In the data rows, 128 means zero.
Here are some points:
144 134 105 74 132 138 129 164 129 139 126 135 133 121 129 130 122 124 192 123 110 153 109 148
118 102 126 171 136 116 141 125 114 141 154 111 115 120 110 132 151 112 62 144 147 97 140 112
122 127 139 255 153 102 127 88 120 68 137 112 102 112 106 111 137 79 0 171 175 57 121 69
135 99 104 236 156 131 124 86 137 100 128 122 130 137 106 117 131 108 62 172 157 88 146 90
81 90 159 255 158 106 123 65 99 86 129 127 122 142 107 119 152 110 2 165 161 93 125 33
132 151 133 145 142 138 116 111 156 110 136 142 120 124 149 110 109 136 119 129 138 108 144 120
165 166 120 27 113 148 110 200 165 152 101 133 156 120 162 140 119 122 223 82 87 166 160 193
179 168 123 0 111 119 137 135 124 170 141 160 134 146 186 143 97 162 255 95 83 197 141 172
142 163 112 68 136 100 153 135 129 147 118 134 113 120 131 130 125 156 182 97 117 159 157 139
194 159 115 1 92 151 128 153 151 173 123 152 141 131 187 144 136 160 255 115 97 178 146 172
72 72 135 255 136 103 118 76 65 62 159 131 103 113 85 116 135 106 5 207 178 81 124 35
166 178 104 17 144 123 134 162 138 170 108 127 146 116 161 103 103 163 228 79 103 182 144 185
148 132 160 109 121 136 138 148 128 123 156 116 112 126 140 151 135 150 94 123 121 120 131 135
91 119 115 154 107 117 132 99 112 113 141 136 121 123 106 127 159 151 87 146 138 125 123 127
144 108 129 176 147 132 125 91 108 109 161 131 112 146 119 118 117 129 99 164 154 111 133 93
121 128 134 176 127 129 135 123 134 111 153 133 137 115 116 150 140 127 53 165 142 116 132 109
113 132 153 185 128 116 151 103 135 78 145 107 113 116 100 115 132 123 11 149 175 89 120 98
130 110 136 166 147 102 133 118 120 143 101 128 152 128 136 151 126 130 63 143 114 107 144 107
151 160 126 97 125 138 117 165 142 120 116 128 128 110 171 113 144 92 151 102 99 135 131 155
118 106 132 249 163 120 139 82 123 59 149 132 105 119 146 115 119 123 9 186 155 69 134 74
131 71 146 211 149 82 141 101 76 129 147 134 70 117 105 138 140 157 1 156 153 99 148 95
149 129 121 120 134 129 132 112 122 144 144 140 151 140 132 135 113 144 141 136 138 142 108 134
153 177 130 31 81 141 121 168 144 167 137 141 156 127 157 123 94 147 190 103 140 153 145 145
131 120 112 148 121 123 123 122 134 154 139 120 102 122 139 139 114 122 98 150 143 127 128 100
134 126 116 122 149 119 147 124 128 145 131 148 120 155 155 121 121 137 147 124 128 145 130 104
119 142 146 57 102 129 106 155 142 149 100 114 156 127 143 123 131 151 184 91 113 139 114 190
123 103 133 168 139 104 143 118 108 94 124 127 115 113 129 138 131 111 115 146 168 94 121 109
125 103 125 194 128 96 138 102 130 138 104 128 139 127 125 164 112 123 52 151 148 96 147 97
Here are 12 more points, each followed by its number:
99 117 110 202 154 128 127 90 125 131 151 120 133 161 114 104 121 121 89 166 155 131 120 88 0
128 156 141 110 133 123 112 118 140 141 127 115 130 133 127 119 138 126 155 100 119 140 140 138 1
111 118 113 172 158 142 123 110 131 128 128 113 145 147 110 142 105 84 127 126 111 135 105 113 2
133 127 130 144 109 151 129 126 132 121 140 110 147 139 130 119 117 94 135 151 124 114 118 119 3
93 80 139 224 133 125 143 120 107 75 125 119 127 108 116 143 141 113 24 166 162 97 133 98 4
130 180 131 0 139 148 113 167 208 153 118 126 150 153 138 150 127 155 208 78 73 156 117 199 5
127 120 118 101 133 121 139 137 128 167 103 142 174 138 136 164 118 119 119 113 117 124 153 130 6
139 146 128 54 99 152 94 157 134 147 104 130 146 109 142 135 118 125 229 98 105 187 121 149 7
122 104 148 238 153 106 126 105 80 56 149 114 96 86 101 109 144 103 24 183 169 102 157 64 8
150 203 125 0 106 178 116 212 187 154 121 141 171 140 160 133 107 138 255 39 62 206 134 230 9
114 114 133 108 120 110 137 136 125 167 117 137 136 142 123 154 134 144 97 138 129 136 136 146 10
132 101 145 144 110 128 123 122 115 120 129 124 94 138 134 138 127 150 88 134 157 151 121 153 11
Which two of these numbered points are nearest to each point below, ignoring the direction in which the first points spread most? Their numbers follow each, nearest first.
142 213 122 0 111 177 110 200 192 155 118 148 146 135 177 135 114 150 255 65 52 198 103 231 > 9 5
86 72 118 255 163 102 130 57 100 85 138 125 98 164 115 110 131 93 0 207 199 76 99 20 > 0 3
108 108 140 255 177 102 109 42 105 79 137 105 110 151 107 127 174 109 13 174 167 64 133 72 > 1 0
128 184 134 0 129 144 127 171 206 161 137 126 143 138 145 144 123 163 221 71 78 171 110 193 > 5 1
133 193 131 0 128 147 128 156 163 171 118 143 144 156 163 129 128 146 255 45 90 170 135 182 > 1 5
154 160 126 0 94 158 113 219 135 188 108 141 158 119 156 164 116 152 255 74 89 199 135 243 > 4 10
110 80 120 255 137 95 149 91 93 87 124 124 125 117 114 114 143 101 3 176 162 96 155 82 > 4 8
149 128 117 150 109 144 114 136 122 114 120 117 133 131 110 125 129 96 141 133 125 116 129 109 > 3 7
117 101 117 176 123 133 126 125 78 105 119 129 113 106 116 119 118 100 108 161 144 114 117 97 > 7 3
114 128 135 111 120 129 143 162 142 166 121 113 124 143 121 141 135 151 129 141 118 137 132 121 > 10 4
119 177 122 88 103 157 116 176 119 101 121 146 135 128 110 118 93 110 185 91 103 144 116 174 > 9 7
181 187 93 0 126 143 132 163 137 188 109 132 143 106 157 169 117 131 255 90 67 205 129 179 > 2 7
128 107 161 176 136 123 145 102 109 109 122 109 158 139 117 126 132 101 77 149 164 94 128 81 > 3 1
140 200 122 0 108 162 129 191 156 188 139 133 153 160 171 136 126 145 255 50 78 195 112 218 > 9 1
111 111 151 255 169 91 110 72 97 76 135 101 97 128 96 97 165 121 7 177 192 64 146 56 > 1 8
138 181 150 20 132 141 104 134 150 165 116 131 153 184 149 121 139 158 211 71 85 169 124 153 > 1 5
152 173 108 44 124 150 140 131 162 144 126 119 130 120 119 138 141 164 213 114 105 161 137 156 > 1 0
135 138 138 106 132 108 155 151 125 159 123 131 133 128 156 129 131 157 137 113 103 143 146 122 > 10 1
125 98 118 176 132 130 121 113 100 100 121 122 130 120 118 110 140 88 115 127 135 127 128 115 > 7 3
93 93 109 246 147 113 140 74 121 104 134 121 120 174 107 132 128 106 40 189 166 81 115 36 > 0 3
145 175 121 0 119 156 111 181 201 191 129 137 146 149 148 148 130 173 225 72 67 188 146 206 > 5 1
145 193 93 0 113 158 129 216 187 179 101 127 144 109 152 119 101 148 255 73 91 192 130 215 > 9 4
129 122 132 123 112 128 128 124 146 136 139 112 130 147 126 124 124 105 146 113 127 118 117 118 > 3 1
121 126 149 118 140 117 129 106 130 137 131 115 131 154 136 120 130 146 156 97 118 155 119 115 > 1 0
